In the rows, zero is written as 128.
Each named move below is a turn or a mirror, shown by a few rows before and after it. Which moves, in which order, take the first row of each later pair to the second? The first pair is answered.
move B:
[113 136 132 118 130 115 143 109] => [125 119 143 142 126 128 133 104]
[119 135 118 146 117 138 125 150] => [113 142 115 135 116 134 121 149]
[ 93 123 113  98 117 135 121 116] => [106  92 135 143 110 147 109 113]
[ 99 104 149 103 140 119 139 104] => [103  91 157 114 140 125 137 103]
move D:
[100 122  82 114 150 116 145 124] => [107  86 113 154 152 146 140 127]
[136 113 152 150 124 120 124 125] => [124 150 133 119 118 100 132 124]
[114 111 128 148 112 126 149 112] => [106 123 123 134 114 118 149 113]
[129  99 147 165 130 153 135 131] => [109 165 102 107 127 109 145 122]
move F:
[149 116 139 181 125 136 105 109] => [160 136 137 176 119 130  93 112]
[159 151  83 177  71  79 124 134] => [123  76 102 203  99 108 153 118]
[ 88 134 123 105 134 138 145 107] => [ 99 156 122 103 129 129 142 106]
move A:
[152 148 107 148 118  89 146 100] => [178 132 139 164 116 121 125 131]
[112 101  95 124 155 138 151 128] => [130  94 110 131 156 160 138 148]
[110 124 111 130 133 128 150 100] => [140 106 139 149 124 158 130 129]
[167 115 131 133 124 185 106 145] => [109 140  82  97 131 121 153  85]
move G:
[ 92 153  96  85 114 108 173  82] => [111 144 108 129 104 100 169  58]
[106 118 117  97 148 144 152 141] => [149 164 111 112 119 110 128 122]
[189 151 151 157 104 131  84 144] => [140  77 169 154 132 177 111 155]
Pairs:
Each pair is 2 to 3 moves apart.
[157 127 143 132 132 162 110 160] => [ 90 107 110 142 147 115 157  92]	A G G
[177 138 160 168 108 140 104 139] => [168 113 162 189 112 131 117 119]	B A G
[161 141 145 134 126 145  88 169] => [ 93 100 123 153 144 103 142  92]	A D A
[128  81 148 122 118 174 136 171] => [128  66 149 155 115 158 145 141]	A F D
[156 133 165 110 115 171 103 204] => [161 151 146 191  89  74 123  94]	D A G
[ 79 166  77  72 169  82 162 122] => [ 78  63 123 159 181 119 177  94]	D A
[134 195  88  93 115  74 118 106] => [152  82 153 201 116 122 126  79]	G A
